[-80  31 -55 -44 -46  34  50 -32 -22  52 -75 -80 -34  50 -43  78  -1 -59
  32  62 -84  88 -37  -8 -29]  zed
[-80  31 -55 -44 -46 -89  50 -32 -22  52 -75 -80  95  50 -43  78  -1 -59
   0  62  53  88 -37  -8 -29]  tutos
[ -18   14   52  -84 -102   80    2  -21   -1  -47  -24  -72  -93   89
  -54    9   98  -68  100   57   66   85   66  -20  -87]  gile
[ -17   78  -60  -30   61 -102  -49   74  -64  -40  -97  -25    1    3
  -47   16   83  -11  -80   47   89   11  -58  -19  -15]  pon
[  67   59   93  -57   90  -43  -62   86   35  -72 -101  -10  -15   76
   35  -60  -76  -98   20    8   79  -59  -58    4  -71]  tiz
[ 99 -56  -9  42 -95 101 -11 -75  28   4  17  88 -82 101  36 -53   0  -8
 -79  22  -2  81 -74 -87 -92]  garuf
[  67   59   93  -57   90  -43  -62   86   35  -72 -101  -10  -15   76
   35  -60  -76  -98    6   66  -80  -61   37   93   56]  fibe
find: [  67   59   93  -57   90  -43  -62   86   35  -72 -101  -10  -15   76
   35  -60  -76  -98    6   66  -80  -61   37   93   56]
fibe
where: [-18]
gile, 0
find: [ -17   78  -60  -30   61 -102  -49   74  -64  -40  -97  -25    1    3
  -47   16   83  -11  -80   47   89   11  -58  -19  -15]
pon
where: [3]
pon, 13

[-37 -27 -50  14 -15  -5  38 -32 -11  38 -28 -39   0  24 -40  30 -65 -26
  -4 -30 -55 -35 -56  17 -63  27  -2 -15 -24 -34  39  88  31 119  82  28
 -34 -90 -22 -49 105  16 -12   4  46  24  50  83 -62  -5  37  44]  Deg
[ 35 -17   6 -34   3   4  28  -4  -7   1 -68 -64 -60  12   0  39  44  78
 -11  35  76  10  -3  53  89 -48 -88 -12  18 -41 -27 -14 -60  45 -63 -19
  -1   3  16  27 -55  47 -51 103 -29   3  55  91 -49  13 -32  24]  gez
[ -44   54   38  -41    3   50  -89    3  -15    3    8   27   25   20
    7  -34    8  -33  -35  -96  -24   33   68  -99  -25  -41  -25   39
   -4  111  -23  -45   49   -7  -54   29  -15  107   32  -16  -27  -29
    5 -102  -26  -84   -3   92   31  102   14  -43]  voduf
[ 35 -17   6 -34   3   4  28  -4  -7   1 -68  27 -60  12   0 -14  44  78
 -11  35  76  10  -3  53  89   9 -88 -12  18 -41 -27 -14 -60  45 -63 -19
  -1   3  16  27 -55  47 -51 103 -29   3 -52  91 -49  13 -32  24]  lagim
[ -44   54   38  -41   -1   50  -89    3  -15    3    8   27   25   20
    7  -34    8  -33  -35  -96  -24   33   68  -99  -25  -41  -25   39
   -4  111  -23  -45   49   -7  -54   29  -15  107   32  -16  -27  -29
    5 -102  -26  -84   -3   92   31  102  -67  -43]  Fubaf
find: [ 35 -17   6 -34   3   4  28  -4  -7   1 -68  27 -60  12   0 -14  44  78
 -11  35  76  10  -3  53  89   9 -88 -12  18 -41 -27 -14 -60  45 -63 -19
  -1   3  16  27 -55  47 -51 103 -29   3 -52  91 -49  13 -32  24]
lagim
where: [88]
Deg, 31
where: [-65]
Deg, 16

[  8 -37   0  61 -12 -17  11  14 -16 -30  -6   1  32] : fut
[ 11  -3 -10 -20 -10 -33  25 -39   0  -4  59   9   6] : zemu
[ 38 -45  -1  -6 -16  -3 -12  30 -18  91   5 -20  17] : sir
[-30 -26  -2  38   1 -11  -3  13 -12 -71 -23  -8 -10] : Vuzud
[ 11  -1 -10  49  22 -24  26  71   6  10  21   6 -19] : Der
[-54  -2 -13 -17  26 -21  54  32  13 -11 -22  10  16] : Dize
[-12  30   2 -28  17 -57 -41 -71  20  18   6   9 -13] : bopu
where: [71]
Der, 7
where: [-41]
bopu, 6

[-21 -26  48  25  13  -4 105 -71  81 -67 -31  72  -4   0  -3  17  36 -38
  13 -40   7   8 -57 -40  -7 -26  55  12  10 -19  59 -53 -12  14  -8  16
   6   8 -36 -19 -19  19  27   0  23  21  20  -8  18 -54   9   8 -17 -12
  47   4 -27  -5 -28] = kogav
[-29   7 -26  23  21  23 -27  -9   8   2  -9 -18  18  -6   2  -2  -1 -17
 -27 -32  -7  -1  19  -7   6  19 -12 -12  10   6 -12  -2   7 -10  24  -4
  -7   8  16   7  -6  24  10 -19   2  -9  20   9  -9  -8 -14 -16  18 -13
   2  14 -16  11   5] = Seta
[ 35 -12  50  -3 -21 -13  42 -11   4 -18 -18  17 -18   4 -11  -1  10  -9
  21  19 -12   7 -36  -4 -11 -33  20   5   1 -20  14  25 -15   6 -14   4
  12   9 -16 -18 -10 -22  11  10 -32  17  -1 -16  29 -13  14  17 -13  12
  15   4  26  -6 -20] = vaset
[ 23  24 -60 -43  -4  24 -58  33 -29  50  71 -54  -8  13  25 -48 -28  58
  41  11  19   6   2  -2 -13  15 -22  -3 -33  16 -47  44  14 -36  -5  -5
  23 -38 -24   5 -15 -51  -8  36  -8 -27 -41  19   3  14  -1  44  23 -18
 -43 -45  13 -20  27] = nen
where: [-31]
kogav, 10
where: [-58]
nen, 6
find: [ 35 -12  50  -3 -21 -13  42 -11   4 -18 -18  17 -18   4 -11  -1  10  -9
  21  19 -12   7 -36  -4 -11 -33  20   5   1 -20  14  25 -15   6 -14   4
  12   9 -16 -18 -10 -22  11  10 -32  17  -1 -16  29 -13  14  17 -13  12
  15   4  26  -6 -20]
vaset
where: [-60]
nen, 2
where: [42]
vaset, 6

[ 32 -21 -13  36 -40 -13 -50  64 -14 -49  31 -17  80 -26  19  14 -39 -16
 -33] -> fud
[ 31 -25 -11  31 -37 -11 -50  70 -11 -40 -56 -18  82 -24  20  16  32 -16
  35] -> Tek
[  1 -30 -11  19 -71  -3 -45  -9  14  -7 -78 -13  56 -20  29  53  42  -7
 -18] -> buno
[ 34 -32 -19  46 -73 -17 -50 -95  -8 -52 -87 -27 120 -39  34  41  66 -22
 -48] -> ros
where: [66]
ros, 16
where: [46]
ros, 3
where: [-78]
buno, 10
where: [-49]
fud, 9
where: [-30]
buno, 1

[  1 -18  13   4   7 -11  25  -8 -14  -2   3  -8 -30   2 -12 -22 -11  11
   4  19  -9  -6  -2] = fuv
[ -4 -30  15  34  19  27  90   3 -21  10   7 -27  16 -20   8  14  10  19
   7  58   5  -5   1] = mezu
[  5  -8  14  28 -28  23  -9  44   9   9  -1  -7  38  14  22  59  -2 -23
  -1 -28 -12  -2  -3] = sezep
[  3 -60  -8  16 -36 -32 106 -15 -27   0  -7 -16 -24  46  -9  -5   1   8
  -3  53   1   5   0] = nugi
[ -4  10  -1 -10   8  -9   2  -7  -4   7   8  11 -17  13   1   4   1  -4
  -2  11  -5   9  -1] = vasi
[  1  -1  15 -66   7 -27 -11  44  25  43   7  -6   4  12  -2 -12  27 -11
  -2 -34  30 -19   2] = gade
[ -3 -37  12  26  -4  10  27  16   3 -28 -21 -18 -18  34  -8  -5   7  -2
   0 -13  11  -6   4] = Divul
[ -5  -3   6   4  10 -25 -75 -14 -41 -22   8 -52 -51 -74 -13 -36 -19 -20
  -4 -11  12  -4   1] = Bili
where: [58]
mezu, 19
where: [-15]
nugi, 7
find: [ -4 -30  15  34  19  27  90   3 -21  10   7 -27  16 -20   8  14  10  19
   7  58   5  -5   1]
mezu
where: [28]
sezep, 3

